[[ 4.47 -5.54 -2.41  2.96 -3.14]
 [ 0.52  5.58 -0.13  6.54  1.17]]
->
[[-5.54 -2.41]
 [ 5.58 -0.13]]

[[ 1.93  1.25 -2.26 -2.75]
 [-3.80 -4.78  4.41  6.33]]
->
[[ 1.25 -2.26]
 [-4.78  4.41]]

[[-1.73 -6.41  0.80 -1.77]
 [-3.78 -3.46  1.35  2.91]
 [ 4.27  2.17  0.66 -3.87]
 [ 3.18  1.88 -1.60 -4.17]]
->
[[-6.41  0.80]
 [-3.46  1.35]]

[[ 6.25 -2.62  1.46 -1.58]
 [-2.46  0.35 -1.29  3.78]]
->
[[-2.62  1.46]
 [ 0.35 -1.29]]

[[-2.97  2.96 -3.91 -4.16 -0.95]
 [ 0.70 -0.54  0.78  1.04  0.38]
 [-1.35  1.48 -1.79 -2.06 -0.48]
 [-3.67  3.97 -5.20 -5.32 -1.49]
 [-0.32  0.30 -0.34 -0.34 -0.06]]
->
[[ 2.96 -3.91]
 [-0.54  0.78]]

[[-1.99  4.51  3.18 -5.27]
 [ 0.57 -1.26 -0.27 -1.00]
 [-2.33 -4.62 -3.80 -3.85]
 [ 1.90  0.02  0.23 -0.53]]
->
[[ 4.51  3.18]
 [-1.26 -0.27]]

[[-5.10 -0.10  0.75 -0.24 -1.19]
 [-5.80  0.48  1.98  1.09 -0.87]
 [ 0.00 -0.97  0.48  1.98  1.09]
 [-0.98  1.98  1.09 -0.87 -1.13]]
->
[[-0.10  0.75]
 [ 0.48  1.98]]

[[ 0.08  0.10 -0.05 -0.03 -0.08]
 [-0.21 -0.39 -0.92 -1.01  6.17]
 [ 0.09  0.13 -0.06  0.03 -0.13]
 [ 0.00 -0.10  0.13 -0.22 -0.12]
 [ 0.45  0.44  0.26  0.51 -0.80]]
->
[[ 0.10 -0.05]
 [-0.39 -0.92]]
---
[[-3.73 -2.81]
 [-2.60 -0.71]
 [-3.88 -3.41]
 [-1.79 -3.35]
 [-5.52 -2.65]
 [-5.66 -2.39]
 [-2.08 -2.81]
 [-5.11 -3.24]]
->
[[-2.60 -0.71]
 [-1.79 -3.35]
 [-5.66 -2.39]
 [-5.11 -3.24]]

[[ 0.17  0.88 -1.61 -0.02 -2.54  1.91 -0.09  1.05  0.99  2.03]
 [ 1.17  0.47 -1.90 -0.03 -2.34  2.48 -0.68  0.40  1.32  2.32]
 [ 4.80 -0.17 -1.36 -0.02 -0.26  3.54 -4.84 -0.83  2.69  2.15]
 [-5.23  3.96  1.92  0.02 -4.46  3.33  2.61  3.23  1.39  3.03]
 [ 0.23 -0.55 -1.16  0.15  6.59 -2.08 -1.15  0.03  2.02 -1.11]
 [-1.52  1.84 -1.50  0.05 -1.64  0.71  0.41  2.62  1.23  1.51]
 [-1.09 -0.23  0.15 -0.02 -0.55  0.03  2.22 -0.74 -0.47 -0.06]
 [-3.06  1.69  0.15  0.07 -0.76 -0.39  2.56  1.73  0.44  0.02]]
->
[[ 1.17  0.47 -1.90 -0.03 -2.34  2.48 -0.68  0.40  1.32  2.32]
 [-5.23  3.96  1.92  0.02 -4.46  3.33  2.61  3.23  1.39  3.03]
 [-1.52  1.84 -1.50  0.05 -1.64  0.71  0.41  2.62  1.23  1.51]
 [-3.06  1.69  0.15  0.07 -0.76 -0.39  2.56  1.73  0.44  0.02]]

[[-1.42 -1.95 -1.53]
 [-3.06  5.59  6.58]
 [-3.04  1.27  1.93]]
->
[[-3.06  5.59  6.58]]

[[-0.26  1.27 -0.36  0.75  4.71 -0.41]
 [-0.42  1.52 -0.50  0.91  5.85 -0.62]
 [-2.47  0.63 -2.77  1.52  1.54  0.40]]
->
[[-0.42  1.52 -0.50  0.91  5.85 -0.62]]

[[ 1.21 -2.63  6.87 -6.23  4.49 -1.42 -5.61 -0.27 -2.49 -5.11]
 [-6.50 -6.32 -2.62 -2.44 -1.22 -2.02 -0.13 -2.48  0.91  3.89]
 [ 3.39 -7.03 -0.97  1.36  1.73 -5.01  2.04  6.55 -2.51  5.95]]
->
[[-6.50 -6.32 -2.62 -2.44 -1.22 -2.02 -0.13 -2.48  0.91  3.89]]

[[ 2.81 -2.56  0.05  1.04  5.14 -5.70  2.53 -2.13]
 [-5.75 -3.67  1.87  1.77 -2.02 -2.93  2.54 -3.93]
 [ 2.22  4.34 -2.91 -1.69 -2.19 -4.39 -1.47 -4.04]
 [ 3.50 -3.84 -0.80 -1.72 -1.34  1.60 -2.49 -6.07]]
->
[[-5.75 -3.67  1.87  1.77 -2.02 -2.93  2.54 -3.93]
 [ 3.50 -3.84 -0.80 -1.72 -1.34  1.60 -2.49 -6.07]]

[[-2.14 -2.30  1.67 -0.89]
 [ 4.14 -0.78 -0.32 -0.06]
 [ 5.21  1.29 -3.35  1.12]
 [-2.06  5.78 -2.50 -1.14]
 [ 3.90  5.16 -0.29  0.54]
 [-1.27 -1.19 -2.30  1.92]
 [-0.06 -0.07 -2.37  2.69]
 [ 2.04 -2.11 -2.63  2.86]
 [ 4.62  4.68 -0.92 -0.11]
 [ 5.02  4.03 -3.40  0.75]]
->
[[ 4.14 -0.78 -0.32 -0.06]
 [-2.06  5.78 -2.50 -1.14]
 [-1.27 -1.19 -2.30  1.92]
 [ 2.04 -2.11 -2.63  2.86]
 [ 5.02  4.03 -3.40  0.75]]
